128 stands for zero in the data rows.
The rows fall into hidden groups. There are 7 groups. Groups can overlap: rows of different groups may look alike. The first row asked about is in group 0, and each new group gets the next number.
The rows in order, each followed by its group:
[133 133 162 157 185 144 160 128 147 150 179 174 128 146 171 128 164 128 133 128] 0
[153 130 128 167 128 157 175 128 137 134 128 158 161 128 128 156 154 136 128 174] 1
[171 132 138 136 148 143 131 172 128 128 142 147 163 171 155 153 135 172 154 128] 2
[128 185 128 150 144 128 128 167 130 181 128 128 136 143 128 175 137 137 157 155] 3
[145 133 165 140 147 145 144 134 156 133 165 157 153 147 154 134 128 149 142 139] 4
[144 139 163 138 148 161 142 135 159 129 164 160 135 150 167 128 132 150 144 132] 4
[132 164 150 132 128 131 134 162 155 152 128 128 144 137 134 149 182 164 154 151] 5
[145 140 148 136 162 136 140 146 147 138 168 167 137 164 163 133 128 143 155 128] 4
[133 145 152 128 133 153 129 146 160 136 131 128 163 155 148 131 128 167 159 147] 6
[149 136 173 165 180 145 158 128 152 153 169 166 132 135 173 128 143 128 129 140] 0
[132 159 131 133 136 128 131 161 152 159 128 128 138 149 128 150 157 161 156 138] 5
[151 128 128 173 128 160 173 131 130 141 138 147 178 128 128 159 156 128 128 180] 1
[149 136 159 144 154 148 139 135 142 137 164 156 146 147 163 134 130 141 154 135] 4
[153 147 161 128 130 149 131 145 157 136 135 128 152 146 154 131 164 174 167 141] 6
[158 140 157 143 166 140 139 139 148 138 159 167 137 167 172 136 128 149 149 128] 4
[158 128 128 168 128 156 177 133 137 135 138 150 170 128 128 162 130 132 128 179] 1
[128 160 152 130 152 128 130 161 141 163 130 128 145 153 131 154 132 144 168 134] 5
[128 191 129 164 186 128 128 181 128 189 135 149 128 178 133 182 128 128 164 128] 3
[146 147 161 128 128 147 132 148 158 130 147 128 154 159 155 128 148 158 158 128] 6
[149 142 139 128 128 149 132 144 155 137 141 131 157 155 143 134 162 160 167 130] 6
[128 182 154 152 143 128 133 167 142 182 128 128 152 143 128 178 171 142 151 153] 3
[162 128 128 167 128 154 179 129 135 134 137 144 170 128 128 161 131 134 128 180] 1
[162 130 128 173 136 168 175 128 133 141 148 166 150 128 130 163 143 135 128 182] 1
[165 134 128 135 134 138 134 170 128 128 143 159 171 174 157 158 130 175 152 128] 2
[176 136 139 135 141 135 136 160 128 128 137 153 174 169 146 150 128 157 154 130] 2
[185 132 133 135 148 137 136 163 128 128 150 158 154 176 146 155 128 174 161 135] 2
[146 137 170 157 167 147 163 128 163 148 175 168 128 128 163 132 145 128 128 131] 0
[154 143 164 128 128 166 131 150 168 136 128 128 150 149 143 129 153 165 158 133] 6
[128 178 128 152 144 128 129 168 136 180 128 128 128 135 128 172 151 132 160 164] 3
[128 182 128 154 144 128 130 172 128 179 128 128 129 148 128 178 141 134 149 158] 3
[137 144 142 128 128 144 133 149 156 128 138 129 138 151 157 128 128 165 168 145] 6
[128 159 141 136 145 140 132 158 142 154 128 132 139 159 135 152 128 160 166 141] 5
[151 149 158 128 138 155 131 144 162 133 140 128 149 153 158 128 145 164 159 137] 6
[143 140 144 128 128 149 130 153 169 131 143 128 168 154 152 130 157 168 162 151] 6
[170 128 136 166 130 169 177 128 128 140 144 154 155 128 130 162 151 128 128 171] 1
[154 138 154 128 133 152 132 148 156 137 142 128 164 156 157 132 131 165 166 134] 6
[138 166 128 129 144 128 132 161 155 155 137 128 138 157 128 151 145 155 167 150] 5
[128 184 128 149 139 128 128 172 128 182 128 128 146 154 128 182 169 131 153 164] 3
[142 139 143 145 171 144 138 138 140 140 176 170 139 162 165 136 151 148 146 128] 4
[128 192 152 167 184 128 128 174 128 186 135 137 137 174 129 180 166 135 161 137] 3
[136 159 161 132 140 132 130 156 149 152 128 128 131 152 128 151 145 159 160 141] 5
[173 128 128 168 128 172 174 135 139 135 135 151 163 128 128 164 135 131 128 184] 1
[168 128 133 171 128 153 179 131 138 137 143 149 170 128 132 158 153 140 128 173] 1
[130 164 162 140 144 128 128 157 146 156 140 128 133 157 137 156 152 147 162 131] 5
[160 128 132 171 128 169 174 128 137 136 128 152 179 128 128 165 145 142 128 167] 1
[170 130 129 167 128 176 179 128 142 142 130 151 180 128 128 156 136 135 128 190] 1
[128 181 128 157 173 128 128 182 128 187 131 136 128 169 128 176 181 140 157 135] 3
[157 138 137 138 152 163 146 142 161 128 149 158 130 146 155 128 128 147 154 138] 4
[151 134 134 136 157 148 137 150 149 129 166 159 129 154 165 128 158 151 154 128] 4
[157 135 161 141 171 140 137 151 142 132 177 162 128 157 162 136 128 149 146 128] 4
[150 128 158 152 155 161 163 128 172 150 170 163 128 128 160 128 143 128 128 141] 0
[128 169 128 134 140 128 128 156 139 163 132 128 128 154 138 147 147 159 155 142] 5
[152 134 128 172 130 148 174 129 128 144 144 161 174 128 128 159 133 133 128 170] 1
[130 160 148 133 140 138 131 161 154 153 128 128 157 146 128 146 158 144 157 155] 5
[141 136 156 155 166 151 164 128 162 146 177 162 128 128 159 131 128 128 129 140] 0
[128 160 141 134 137 134 131 161 157 157 128 128 143 142 136 148 145 145 156 141] 5
[151 139 148 128 130 151 131 152 167 137 128 128 156 144 153 133 163 156 164 149] 6
[181 137 128 135 142 132 131 165 128 128 138 161 177 179 149 156 152 175 154 128] 2
[137 160 128 131 135 128 128 151 147 153 130 128 139 153 128 146 158 150 154 145] 5
[162 139 161 143 160 139 139 149 142 137 171 163 128 163 171 132 145 148 144 128] 4
[147 135 139 138 152 158 141 143 151 132 169 147 134 147 169 128 145 157 150 128] 4
[128 159 153 139 143 134 130 162 139 153 128 134 155 154 136 152 180 153 159 151] 5
[152 130 128 167 128 154 173 128 128 141 143 152 175 128 133 159 138 133 128 175] 1
[144 135 174 154 160 150 163 128 160 146 176 163 128 129 159 128 151 128 128 151] 0
[138 145 153 128 128 145 129 155 163 137 134 128 159 151 159 128 150 174 169 132] 6
[135 131 179 152 169 165 166 128 159 143 164 173 139 128 170 128 128 128 131 150] 0
[136 131 153 164 167 143 161 128 153 151 170 171 128 136 164 132 128 128 128 138] 0
[157 135 128 170 136 151 171 128 128 138 139 165 163 128 128 164 132 128 128 165] 1
[148 133 162 136 147 163 147 141 160 128 150 146 155 152 168 129 167 143 143 128] 4
[175 137 128 135 152 149 132 160 128 128 153 153 164 182 155 156 128 170 152 129] 2
[149 133 133 142 164 140 141 142 139 136 158 158 129 157 169 132 158 148 146 128] 4
[136 137 160 161 152 166 162 128 163 144 176 155 137 128 165 128 135 128 128 141] 0
[128 185 128 157 153 128 128 173 128 189 128 129 133 155 128 175 143 144 150 139] 3
[161 132 167 144 167 154 143 136 138 129 163 157 128 162 167 132 128 155 152 128] 4
[156 128 132 173 136 163 174 128 129 142 141 154 172 128 128 166 128 136 128 177] 1
[161 128 130 169 134 165 176 132 132 133 146 156 169 128 135 166 147 141 128 181] 1
[150 145 161 128 128 161 136 148 164 128 133 129 147 141 150 130 137 177 156 137] 6
[145 137 146 153 151 150 165 128 170 147 158 158 128 128 158 130 144 133 128 147] 0
[145 131 180 154 158 147 162 128 164 145 169 172 128 132 166 129 128 128 128 149] 0
[143 140 137 128 128 165 129 148 156 133 143 128 162 151 140 131 145 156 163 145] 6
[174 130 128 176 128 167 174 129 132 134 135 159 172 128 128 161 158 132 128 184] 1
[138 128 155 160 159 157 160 128 168 154 166 167 128 128 166 128 159 129 128 148] 0
[128 182 128 156 170 128 128 172 128 187 129 133 128 169 128 182 144 128 157 130] 3
[153 137 152 139 146 156 148 136 152 133 153 139 134 139 156 129 164 158 148 128] 4
[128 165 133 137 142 141 131 159 143 163 128 128 149 149 132 154 153 161 162 148] 5
[128 167 145 130 139 140 129 154 159 157 128 128 141 152 135 152 145 148 153 153] 5
[129 157 145 136 132 141 132 163 148 157 128 129 144 152 128 149 175 147 161 142] 5
[128 158 139 135 129 141 131 150 157 159 128 128 148 143 134 152 145 149 153 162] 5
[161 133 163 135 156 145 140 147 146 130 170 152 149 155 170 134 153 140 147 132] 4
[147 136 165 140 156 156 139 142 147 137 154 162 134 157 168 128 153 140 149 128] 4
[147 129 172 164 175 158 160 128 159 151 172 165 130 132 159 128 141 128 128 130] 0
[186 131 128 135 146 141 132 164 128 128 154 145 166 171 152 147 131 156 164 133] 2
[142 136 144 136 155 144 145 143 146 135 155 147 133 152 160 130 167 143 146 132] 4
[128 189 148 159 169 128 128 166 128 183 128 136 144 153 128 176 146 141 161 145] 3
[141 137 168 164 173 146 156 128 149 153 173 184 128 143 174 128 153 128 129 128] 0
[141 145 155 128 128 151 130 141 158 133 132 128 142 148 142 128 163 172 167 139] 6
[180 135 128 136 143 141 130 165 128 128 140 150 152 170 155 147 128 164 157 128] 2
[128 182 150 148 149 128 132 171 140 180 128 128 128 142 128 178 160 148 156 168] 3
[130 134 168 154 163 151 162 128 169 151 176 170 140 131 166 128 129 128 131 140] 0
[143 143 147 128 128 166 136 144 160 133 134 128 146 149 151 129 145 166 159 143] 6
[151 138 146 141 157 158 138 137 145 132 165 154 130 153 160 128 161 151 149 134] 4
[137 138 154 128 128 153 131 146 160 131 129 128 153 145 143 128 149 174 157 142] 6
[128 178 143 153 144 128 128 167 132 181 128 128 145 140 128 175 149 133 152 170] 3
[156 129 138 178 128 151 171 128 133 138 134 166 160 128 128 165 164 128 128 175] 1
[128 188 154 162 161 128 128 172 128 180 136 141 128 156 128 178 163 142 162 143] 3
[128 163 143 135 139 140 128 158 151 155 131 128 145 148 131 152 173 151 158 144] 5
[133 136 158 158 175 161 159 128 168 144 168 169 137 136 166 128 166 128 130 148] 0
[134 129 181 152 157 163 162 128 171 152 166 156 131 128 154 130 132 128 128 140] 0
[140 131 180 160 164 166 165 128 174 143 160 156 130 128 160 128 140 128 128 143] 0
[140 132 177 161 162 164 165 128 163 144 175 161 131 128 162 128 128 128 128 148] 0
[156 131 128 173 133 154 174 131 135 135 128 161 167 128 129 161 144 138 128 180] 1
[148 136 161 160 168 147 166 128 161 144 164 157 128 128 166 128 157 128 128 151] 0
[144 130 163 158 159 152 161 128 157 152 163 162 128 134 157 128 128 128 132 149] 0
[162 132 129 165 128 156 173 135 142 143 138 151 179 128 130 164 138 132 128 180] 1
[173 131 133 133 132 137 130 157 128 128 149 158 163 176 146 154 140 174 160 128] 2
[137 148 158 128 128 156 130 153 166 131 136 128 144 156 155 134 174 158 161 141] 6
[142 134 171 152 153 164 164 128 162 150 159 162 128 129 154 130 128 128 128 142] 0
[163 130 138 169 128 156 177 132 141 143 128 148 170 128 128 161 152 128 128 175] 1
[142 132 162 137 157 148 140 145 147 137 158 157 131 157 160 132 137 141 142 128] 4
[161 128 128 165 128 152 173 128 130 135 142 146 181 128 128 167 128 137 128 180] 1
[128 183 128 169 188 128 128 181 128 183 138 144 128 178 132 178 170 139 162 131] 3
[172 132 129 130 132 150 137 157 128 128 147 148 153 169 146 155 145 175 160 129] 2
[137 159 159 135 137 130 128 164 147 159 128 129 154 155 129 155 172 159 161 149] 5
[183 131 131 135 130 138 135 162 128 128 136 152 163 164 154 156 149 165 150 131] 2
[131 132 147 160 160 165 166 128 177 151 161 159 132 128 158 128 128 128 128 157] 0
[132 131 159 154 171 163 160 128 169 149 163 162 128 128 165 128 128 128 128 142] 0
[152 139 136 128 136 155 130 155 152 128 147 128 149 154 148 128 158 161 163 144] 6
[136 147 160 128 128 146 128 149 163 133 135 132 147 155 156 128 149 164 166 138] 6
[128 167 142 131 137 136 134 159 155 158 128 128 134 146 128 145 132 157 155 159] 5
[149 136 152 158 177 155 162 128 156 149 177 176 134 128 162 128 128 128 128 131] 0
[162 129 128 136 133 153 133 166 128 128 145 143 162 174 152 145 128 171 159 131] 2
[144 137 138 128 133 159 129 145 155 128 141 128 155 156 142 132 171 168 169 135] 6
[135 145 141 128 128 160 134 152 165 128 135 128 161 141 153 130 169 176 163 137] 6
[171 134 136 174 133 167 173 131 131 134 130 162 166 128 128 158 164 128 128 174] 1
[131 141 143 128 135 147 130 152 161 129 143 135 157 155 150 131 145 172 159 132] 6
[138 137 163 161 167 140 162 128 163 153 169 174 128 138 157 128 136 128 128 142] 0
[185 138 136 133 130 142 130 166 128 128 138 145 175 171 155 149 128 171 155 128] 2
[138 130 162 156 163 150 167 128 167 142 166 162 128 129 154 128 135 128 128 154] 0
[128 185 154 154 148 128 128 171 128 183 128 128 128 162 128 178 137 128 154 151] 3
[141 143 135 128 130 142 131 152 154 128 144 128 149 149 152 128 132 165 163 130] 6
[162 134 158 138 140 151 143 140 149 128 160 148 139 145 161 128 150 156 145 143] 4
[151 140 152 128 128 149 129 150 156 129 131 128 145 144 144 128 173 164 167 145] 6
[133 133 165 159 155 158 165 128 165 149 166 163 136 128 157 128 171 128 128 154] 0
[139 164 139 128 130 144 134 153 147 159 128 128 148 141 128 145 150 158 161 156] 5
[128 184 145 153 158 128 128 164 128 180 128 135 131 160 128 180 174 129 152 156] 3
[128 177 148 153 142 128 134 158 134 178 128 128 144 137 128 171 176 151 160 173] 3
[153 140 159 142 155 140 144 145 151 138 162 149 145 148 160 133 161 139 144 128] 4
[185 140 128 141 139 149 136 167 128 128 141 144 174 175 150 150 128 155 159 128] 2
[130 131 165 156 167 158 162 129 154 154 165 164 128 137 168 131 137 128 133 138] 0
